One turn sends every row of this set to another row. A few are shown first. Where does it send the rows asked after them?
fad: [ 0.68  0.20 -1.83 -1.34 -0.24  0.65  1.08 -0.45  0.10 -0.62 -1.71  1.79
  1.03  1.37  1.17  0.89 -3.00 -3.46  1.63 -1.72  1.98  0.82 -0.38  0.07
  0.12 -1.40  0.67]
lukal: [-1.28 -0.66 -1.14  0.47  1.73  1.41  1.02 -2.18  1.21  0.47 -1.69  0.40
 -0.29  1.58  0.81 -1.60 -1.86 -1.30  0.80 -0.52  0.27 -1.40  0.06  0.77
 -0.11  0.48 -0.54]
sinag: [ 0.27  0.93 -0.71 -1.10  0.99  0.62  0.08 -1.18 -1.90 -0.11 -0.39  0.52
  0.13 -1.61  0.16  2.26 -0.95 -1.52  0.56 -0.57  1.03 -0.34  0.16  0.04
 -2.05 -0.61 -1.08]
bunu: [ 0.44 -0.42 -1.95 -1.57  1.04  0.85 -0.40  0.34 -1.93 -0.46 -0.16  1.34
  0.58  4.09  0.69  1.27 -1.04 -1.28  1.02 -1.90  0.77 -2.74 -0.65  0.21
 -1.53 -0.13 -0.35]
fugo: [ 0.99 -0.81 -0.62 -2.83  0.45 -0.56  0.49 -0.32 -0.53 -1.15 -0.04 -0.16
  0.85  2.64  0.27  0.27  0.69  0.34  0.87 -0.74  0.37 -1.50 -0.41  0.52
 -0.16  0.95 -1.79]
taba: [ 0.60  0.35 -0.80 -0.16  0.60  0.37  0.35 -0.77  0.98 -0.16  0.06  0.84
 -0.09  1.38  0.81  0.53 -1.07 -0.54  0.57 -1.59  1.00  3.72  0.92 -0.25
 -0.49 -0.92 -0.35]
Vetav: [ 1.15 -0.74 -0.20 -1.64  1.51  0.03  0.29  0.77 -1.63  0.17  0.25  0.10
  0.59  1.65 -0.13 -0.53  0.75 -1.00 -0.39 -0.42  1.37  0.99 -0.12  0.86
 -2.21  0.39 -2.15]
Fali: [ 0.96  2.37 -1.64  0.64 -0.19  0.63  0.43 -0.07  0.21  0.14 -0.01  1.00
 -0.05  0.72  1.18 -0.01 -1.36 -2.49  1.41 -0.31  2.41  1.75 -0.07  1.49
 -0.25 -0.83 -0.32]
suf: [ 0.71  0.10 -1.74 -0.68  0.92 -0.27 -0.09 -1.36  0.67  0.65 -0.08  1.02
  0.50  1.81  0.96  0.16 -1.56 -0.82  0.86 -0.31  1.70  1.90 -0.19  2.22
 -2.54 -0.55  0.20]
doka: [ 0.22 -0.86 -2.17  1.77  1.46  0.61  0.35 -0.03  1.19 -0.58 -0.43  0.80
  0.38 -0.51  0.17 -0.16 -1.46 -1.66  1.47 -1.52  0.60 -1.12 -2.31  0.13
  0.16 -0.59 -0.90]
Zuse: [ 1.16  0.74 -0.82  0.44  0.16  0.51  0.24 -0.34 -0.16  0.40  1.17  1.71
 -0.87  0.42 -0.75 -1.10 -2.61 -2.48  0.08 -1.76  1.20 -1.62 -2.48  0.47
 -0.72  0.16 -0.11]
Sasub: [ 1.63 -0.77 -0.86 -1.32  1.08  0.18  0.21  0.35 -1.80 -1.59 -1.37  1.31
  1.03  2.09  0.33  0.03 -0.01 -1.09  1.05 -0.34  1.74  1.47  0.49 -0.34
  1.27 -0.70 -1.45]
putu: [ 0.05 -0.43 -1.55 -0.35 -2.07  0.39  0.13 -1.51  0.80 -0.53 -0.97 -0.29
  1.07  2.75  1.38 -0.01  0.89 -0.97  0.71 -0.08  0.35 -0.27 -1.04 -0.96
 -0.08 -0.65 -1.57]
fidi: [ 1.01 -0.80 -1.07 -0.98  0.36  1.12 -0.49  0.57 -0.06 -1.48 -1.21  0.04
 -1.27  3.19  1.20 -0.58 -0.07 -1.86  2.41 -0.97  0.78 -1.12  0.23 -1.78
 -1.37 -0.11  1.05]
tisa: [ 0.15 -0.33 -0.66 -1.31  1.23  0.67 -0.05  0.27 -1.56 -0.11  0.10  1.56
 -0.55  2.64  0.24 -0.14 -0.96 -1.02 -0.57 -4.03  0.48 -1.19 -0.11 -1.90
 -0.93 -0.22 -1.50]
badif: [ 0.20 -0.02 -0.83 -0.10 -0.88  0.01 -0.23  1.52  3.35 -0.15 -0.45  0.62
  0.25  1.69  0.48  0.76 -1.46 -1.39  1.07 -2.19  1.02 -1.78 -0.98 -0.39
 -1.35 -0.03  0.03]
pak: [-0.81 -0.24 -0.56 -0.32  2.38  0.81  0.73 -1.49 -0.38  0.94 -0.39  0.37
  0.32  0.18  0.15  1.10 -1.58 -0.07 -0.63  0.39 -0.27 -1.33  0.57 -0.88
 -1.06 -0.06 -1.34]
romil: [-0.33 -0.14  0.43  0.35 -0.79  0.17 -0.33 -0.03  1.99 -0.41 -1.62  1.17
 -0.43  2.17  1.05 -0.96 -2.91 -0.80  0.43 -1.84  1.89 -1.70 -0.67 -0.71
 -0.55 -0.23  0.90]
libev: [ 0.50  1.93  0.18 -0.95  0.87  0.98  0.32  0.05 -1.58 -0.55 -0.51  0.53
  0.12  3.04  1.33  0.58 -0.25 -2.53  0.20 -1.73  1.38 -2.49 -0.69 -0.81
  0.26 -0.45 -2.14]
roza: [ 0.27 -0.90  0.02 -2.01 -2.73  0.63  0.56  0.76  0.21  0.14  0.07  0.92
 -0.12  0.13  0.56  1.27 -1.17 -1.10  0.17 -1.03  0.07  1.50  0.15 -0.16
  0.04 -0.90  0.39]
Fizi: [-0.06 -0.98  0.76 -2.41 -1.33 -0.35  0.21 -1.33  0.05  0.27 -0.09  0.36
  0.22  0.89  1.01  0.39 -1.55 -0.06  0.28  0.00  1.68 -0.10  0.40  1.43
 -0.53  0.58  1.18]
sise: [-0.17  0.20 -0.96 -1.46  2.16  0.72  0.56 -0.51 -1.44 -0.04 -0.13  1.41
  1.21 -0.25  0.04  2.20 -2.63 -0.23  0.43  0.15  0.50 -0.35  0.54  0.35
  0.04 -0.98 -1.09]
vor: [-0.44  0.91 -1.60 -1.59  0.80  0.35  1.49 -0.34  0.60  0.97  1.16 -0.48
  0.40  1.17  0.88  0.09 -2.41 -1.82  0.11 -2.11  2.18  0.52 -0.16  0.51
 -2.11  1.31  0.53]
zam: [ 1.27 -0.37 -2.81  0.78 -1.36  1.11  0.69  1.77  0.84  0.47 -0.20  1.01
  0.24  2.29 -0.89 -0.69 -0.97  0.25  0.93 -0.91  0.80 -0.78 -0.74  0.25
 -0.40  0.14 -1.10]
zofa: [-1.13  0.37 -0.45 -0.62 -1.75  0.88 -0.27 -0.06  2.17 -0.32 -0.46  0.05
  0.45  2.29  2.25 -0.57 -1.52 -2.05  0.13 -1.53  0.38 -1.29 -0.97 -0.90
 -1.44 -1.08  0.68]
Litek: [ 0.86 -1.21 -0.76 -0.60 -1.01  0.62  0.44  1.33 -2.53 -0.91 -0.29  1.31
 -1.26  2.44 -0.13 -0.46 -0.65 -0.40  1.21 -1.22  0.14 -0.41  0.33 -1.10
  0.76  0.56 -0.89]
vesog: [-0.39  0.72 -1.03 -1.47  1.11  1.71  0.78 -0.84 -1.72  0.05  0.07  1.26
  0.16 -0.61  0.04  0.73 -1.50 -1.28  0.83 -1.17  0.56 -0.35  2.79  0.26
 -0.83 -0.88 -0.23]
tunu: [ 0.23 -0.87  2.24  0.23  0.87  0.40  0.78  0.26  0.57 -0.30  0.30  0.49
  0.38  1.80  0.46  1.65 -1.59 -2.47  1.06 -1.24  1.76  1.34  0.15  0.06
 -1.34 -0.66 -0.29]
Tupiz: [-0.48 -0.71 -1.19  1.00  0.32  2.88  0.91 -0.77  0.91 -1.07 -0.87 -1.32
 -0.39  0.99  0.62  0.29  0.07 -1.69  1.05 -1.19 -0.86 -0.20 -0.57 -0.41
 -1.65 -0.85  0.30]
mus: [ 0.17 -0.37  0.98 -1.95  0.93  0.53  0.52 -3.16  1.43 -0.37 -0.22  0.71
  0.59  3.06  0.09 -0.29 -1.21 -1.58 -0.06 -0.73 -0.02 -1.04 -0.76  0.59
 -0.55 -0.28 -0.27]
Natu: [ 0.48  0.18  0.16 -2.04  2.28  0.20  0.24  0.80  1.76 -0.20 -0.24  0.43
  0.12  3.31  1.15 -1.86 -1.02 -1.50  0.72 -0.33  0.75 -1.90 -0.33 -0.33
 -0.24 -0.37 -1.29]
kere: [ 1.02  0.51 -0.85 -2.02 -0.90  0.28  0.59  0.33 -2.25 -0.48 -0.27  0.96
  0.03  1.08  0.58 -2.27 -0.32 -1.76 -0.45 -1.32  0.65 -1.56 -1.71  0.64
 -0.72 -0.87 -2.05]
Ved: [ 1.35  0.95 -0.43 -2.17 -1.53 -0.14  0.74  0.80  0.71  0.30 -0.30  1.16
  0.26 -0.97  0.06  0.06 -1.77 -1.31  0.18 -0.98  2.24 -0.60 -0.63  1.73
  0.38 -0.12  0.11]
kos: [ 0.76 -0.13 -1.82 -0.78  0.84 -0.14 -0.69  1.38 -0.22 -0.20  0.00  0.81
 -0.83  1.41  1.40 -1.52 -1.59 -2.10  0.30 -1.36  0.74 -0.91 -2.84 -2.11
 -1.32 -0.53 -0.79]
fis: [ 0.42  0.45 -3.43 -1.86  0.13  0.72  0.39  0.58 -2.66  0.11 -0.09  0.85
  0.40  1.54  0.88 -1.49 -0.36 -1.94  0.60 -0.38  1.70  0.68  0.39  0.31
 -0.35  0.79 -0.90]
Tud: [ 0.73 -0.59  0.00  0.65 -0.64  0.26  0.22 -1.32  0.10 -0.22 -0.82  0.93
  0.29  1.70  0.06 -3.20 -0.28 -0.04 -0.19 -1.77  2.13 -1.07 -0.38  0.44
 -0.90 -0.67 -0.88]
dukun: [ 0.34  0.29 -2.83 -0.13  1.40  0.59  0.06 -1.41 -1.23 -0.06 -0.62  1.07
  0.41 -1.64  0.03  0.62 -0.97 -1.53  0.79 -1.13  0.83 -2.46 -0.04 -0.45
 -1.37 -0.54 -0.32]
Futol: [ 1.07  0.05 -1.66 -0.58 -0.98  2.07  0.60 -0.32  0.66 -1.41  0.43  0.26
 -0.82  2.26 -0.61  1.59 -0.81 -1.99  1.64 -1.76 -0.63  0.04 -0.33 -1.34
  0.22  0.20  1.01]
pofor: [ 0.13  0.03 -0.86  0.24  1.18  2.47  0.76 -0.04 -0.92 -0.65 -0.80  0.86
  0.52  0.09 -0.27  1.19 -0.57 -1.35  0.87 -0.36 -0.46 -1.40  1.83 -0.67
 -0.15 -2.19 -0.19]

kos moves to fidi
Fizi moves to Ved
Where do these go?
sise moves to sinag
pak moves to dukun
tunu moves to vor
Futol moves to mus
lukal moves to doka
Litek moves to fugo
taba moves to suf
tisa moves to bunu
Vetav moves to fis
zam moves to putu
zofa moves to romil

